D: rows in several groups, each row roughly a mix of its group's directions:
D (123 x 11):
[[-24  21   2 -41   4  14 -35  36  -8 -25  15]
 [ 37 -12   2   2  27  22  34 -33  23  30  -1]
 [  8 -16  11 -31  60  15 -18 -20 -10 -14 -14]
 [  1  -9 -27  47 -36 -23  22   4  -9  12  29]
 [  2 -46  -4   6  43  26  13  16 -26  -5  23]
 [-11  -7 -43  10 -19 -29  40  16  13   0  33]
 [ 16 -16 -37  15 -27 -13  19  14 -49  14 -16]
 [ 35 -21   5  -1  24  25 -17 -53   7  13 -15]
 [ 17   7 -46  30 -22  13  27 -25   2  13 -30]
 [  8   1 -30 -47  30  12  37  12  -7  25   8]
 [ -6   0 -16   9 -51 -29  -3  -5 -46 -23   1]
 [ 19 -14  19  21 -18  -7 -39  -3  -6  -7 -56]
 [ -2  18 -17 -25 -10  13   0  37 -48  16 -32]
 [ 12 -20 -20   5  -5  28  32 -17 -40  34 -25]
 [ 27 -20  29  -4   5  -3 -35 -23 -19   8 -48]
 [  0  -4 -55  27 -43  17  20  -4 -11  -3   4]
 [-16  29  26  11  24  14  28  21  45  18  10]
 [ 10  -9  -9  26 -47 -31 -35 -11 -10 -25 -15]
 [ 12  47  26  -8  21  32 -22  24   2  16 -24]
 [ 13 -31  27 -20  38   4  -7 -11 -31   2 -40]
 [ 36  -7  20  -5  10  29 -32 -51  -2   1  -4]
 [-10  43 -27  34 -37  17   8  27   5   9   9]
 [ -8 -37   7  -7 -18 -55  24 -25   6 -14  14]
 [-22  45  16  23 -13  15   2  11  47  15 -12]
 [-26  15 -12  34 -21  10  10 -23  47  -9  27]
 [-13 -18 -12  14 -20 -16   7  -1 -18 -34  58]
 [-25  -8 -37  17 -28  -9  13 -10   3 -26  48]
 [ 13   4  30 -18  21  19 -39   8 -18   2 -48]
 [ 14 -39  25 -17   9  15 -46  -4 -33 -11 -10]
 [  9  24 -15 -32  21  34 -24  -7  -1  14 -46]
 [ -2 -26  18 -29  18 -10 -32 -12 -33 -43   3]
 [-18  -3 -27   1 -22 -26  -3  35 -20 -27  43]
 [ 22 -34  25 -26  24  16  13 -41 -14  21 -12]
 [-16  -3 -19 -19 -32 -28  20 -24 -18 -18  45]
 [-31  11 -22 -23  31  15  23  16  -8 -10  46]
 [-43   1 -10  -5   5  14   5  26   5 -28  52]
 [ 32  17  -4  11   3  42   0 -33  23  25 -29]
 [ -1 -13 -30  16 -56 -32   7 -22  -7 -13  15]
 [ -2  30  17  10 -30  -7  -5  46  11  37 -25]
 [ 12  26  28  -8  11  -5  -9  26   1  28 -55]
 [-15  35  18 -46  20  -1  -3  27  21  11 -29]
 [  6 -10 -26  41 -36  24 -26 -12  -1 -27  22]
 [ 25 -26 -28  15 -30  -5  26 -33   3  22 -31]
 [ 25 -26 -10  -5  15  20   7   4 -23  24 -56]
 [-12 -18 -14  23  26   8  36   8  14   4  54]
 [  3 -25   4 -10   6 -21 -44  -2 -43 -37  -6]
 [ 23 -27 -19  12  -6  11  26  -7 -50  29 -20]
 [ 24 -31   9 -29  53  26   7 -14  -7   6 -12]
 [ 17 -32 -40  16 -19 -19  41  -5 -14  20  15]
 [ 17  -6 -22   7 -42 -22  33  35 -10  29  -5]
 [-29  29 -30  -1 -49 -17   8  25  13  -9  11]
 [-13 -14 -16  23 -14 -10  33 -10  22  -2  58]
 [ -8  -4  50  -5  29 -28 -22  31   2 -24  -9]
 [  9 -17  26   2  12  -9  39  29  25  42  18]
 [  7 -25  -4 -33 -43 -17 -19 -31 -24 -23  -4]
 [ -8  26  20 -20  18  34 -34  10 -23  -2 -41]
 [-11 -25  -7  53  13 -11  43  -9  17 -11  14]
 [-30 -15 -30  35  -3   9  26  -1   4  -2 -48]
 [-14  12  -8   5 -37 -25 -26  53   6 -23   5]
 [ 22 -26 -12  -3  -5 -19 -21 -23 -40  13 -44]
 [ 25 -10 -42 -48 -13  -3  24   3 -20   2  20]
 [-34  -3  21   3   2   8 -32  40  18 -40  15]
 [-17  13 -57  11 -29   4   5 -26   4 -28  18]
 [  1  22  31 -11  46  21  17  13  35  20 -14]
 [ 16 -45  -3 -31 -24 -13   3 -37 -23   9 -21]
 [  5  43  -2  -1   9  28   3  43 -11  16 -38]
 [-21  13  18 -28  -3 -20 -48   1 -20 -32 -24]
 [-33 -16 -23  14 -36 -29  16  37 -16 -13  15]
 [ 33 -32  21 -12   1   4 -22 -24 -16  16 -46]
 [ 15 -28 -36  -7   5  27  11  11 -32   7 -45]
 [  9  10 -53  12 -32   9  29 -13  14  19 -25]
 [-11  29 -16  15 -28  27  22  32  23  32 -21]
 [-14  30  23   2  18  28 -11  30  45   7 -25]
 [ 13  -2  14 -14  11  12 -53 -22 -25 -14 -38]
 [  4  36 -19  25 -41  22 -14 -22  21   0  28]
 [ 17 -18   1  23   1  -8  12 -39  29   2  53]
 [-24 -34 -38   2 -16  -1   5  20 -35 -31  18]
 [-35 -20 -11 -25 -17   1   8 -12 -15 -30  49]
 [  9 -20 -11  28 -18 -18 -35 -15 -27 -24 -40]
 [ 10 -10  10 -28   2 -13 -22  -4 -24  -3 -64]
 [ 28   4 -13  21  -5  35   8 -19 -48  27  19]
 [-19  13 -28  25 -36   4  39  15  33  16  12]
 [  3  -6  21  -8  22 -20 -23   1 -26  -5 -61]
 [ 39 -19 -14   8  -4  31  -1 -49  -5  17 -25]
 [ -9   9 -29 -42  29  51  10 -12  -1   7   4]
 [-12  31  -9  31   4  13  30  22  26   2  45]
 [ 26 -20  23   2  26 -17  23 -15  -4  41 -37]
 [ -5  49  19 -21 -14  -8 -34   9  25  13 -31]
 [-11  -9 -42  30 -16 -16  37  13  35   7  16]
 [  1 -30  29 -31  52  -1 -16   5 -17 -16 -15]
 [ -3  15 -10  -5  10  13  38   7  41  18  48]
 [ 20 -35  -1  30  20  -2  26 -32  28  11  31]
 [  4  13 -30  23 -14  30  36 -33  12  31  16]
 [  8 -25   4  19  -5 -18  11 -44  38  17  34]
 [-22   6  -4  25  -4 -16 -16  18 -16 -42  48]
 [  7 -36 -10   3  -9 -43  36 -39  12   4  -9]
 [ 29 -35 -11  -8 -20 -22  20 -35 -14  14  36]
 [ 12  -6  24  12  18  22  26 -10  54  30  14]
 [-10   3  10  30   7 -20   5  41 -32   9 -45]
 [ 15  36  31  13 -22  15 -30  33 -24   8 -19]
 [-33  23  11  12   7  35   3  28  49   2   6]
 [  1  -2  16   7  18   3  27  24  63  22   3]
 [-17  25  -5  47 -49 -24  -5  10  13   0   8]
 [-16  30  34   0  38  14   7  25  39  12 -12]
 [  9  17  28   3  47 -12  28  24  18  32 -15]
 [ 21  -2  37   1  41   8  22 -16  20  32 -28]
 [ -4   3 -30  12 -53 -26 -12  -7 -35 -21   5]
 [-11  -3 -35  26 -47 -16  13 -13 -17  -4  36]
 [ 19  -6 -24  37 -35 -28 -29   5 -30 -18  -1]
 [  3 -18  13  17  29  12  18 -33  51   6  24]
 [ -5  11  30   6  20   6 -42  40  21 -17 -30]
 [ -8  -2  37  -9  48  15 -24  -5  25 -14 -30]
 [-28   0 -26  34 -17  -7  28  35  -1  -3  39]
 [ 19 -42  19 -29  -8 -29 -20 -35  -1  -9 -22]
 [ 11 -10  33 -26  15 -16 -25  18 -35 -14 -40]
 [-11  36   2 -40  30   6 -31   3  -1 -16 -34]
 [ 20   4  41 -27  43  34  -8  -1   6  22  -5]
 [ 32 -31  15 -13  35   7  -4 -43  -5   6 -28]
 [-26  -7  -1 -38  17  12 -36 -10 -28 -40   6]
 [ 11   1  43 -17  45  24 -23  -8  27   8 -13]
 [ 21   6  45 -19  26  -2 -32 -11  -7   7 -40]
 [-32  15 -24  11 -11  -9  36   6  32  -8  43]
 [ 18  -9  10 -19   1   6 -21   6 -48  10 -51]]

one row of each group, then the others: which group is each in?
[ -8  45   2   3 -22 -25 -33 -24  21   0 -34] -> <76>
[-19  -3  21 -20  34   1 -22  37  -1 -41  22] -> <17>
[ -8 -22 -19  -2 -29 -36 -20 -26 -32 -34 -14] -> <79>

[ 18 -17   1  13  -4 -28 -16  44   6   1 -51] -> <79>
[-17  16   4  18   8  25  -9  -7  68   3  -5] -> <79>
[-19  29  31  28   4 -21  12  42  18  18  20] -> <76>
[-48   2  -6 -17  16  12  10  -3 -10 -26  50] -> <17>
[-31  35 -38 -10 -46  -2   3  19 -12  -7   2] -> <79>
[-12 -28 -19   0 -24   5 -25 -38 -36 -32  14] -> <17>
[ 46 -33 -12   3 -14  -6  15 -38 -19  22 -18] -> <17>
[ 14  10   5   3 -14  -3 -30  -6 -26   2 -66] -> <76>
[ 41 -10  25  -4 -35   3 -20 -20 -34  20 -19] -> <79>
[-31  -4 -22   3 -21  -9  29  14  -3  -9  57] -> <17>
[ -4  32 -15  22  -9  51  11  -9  39  13  11] -> <17>
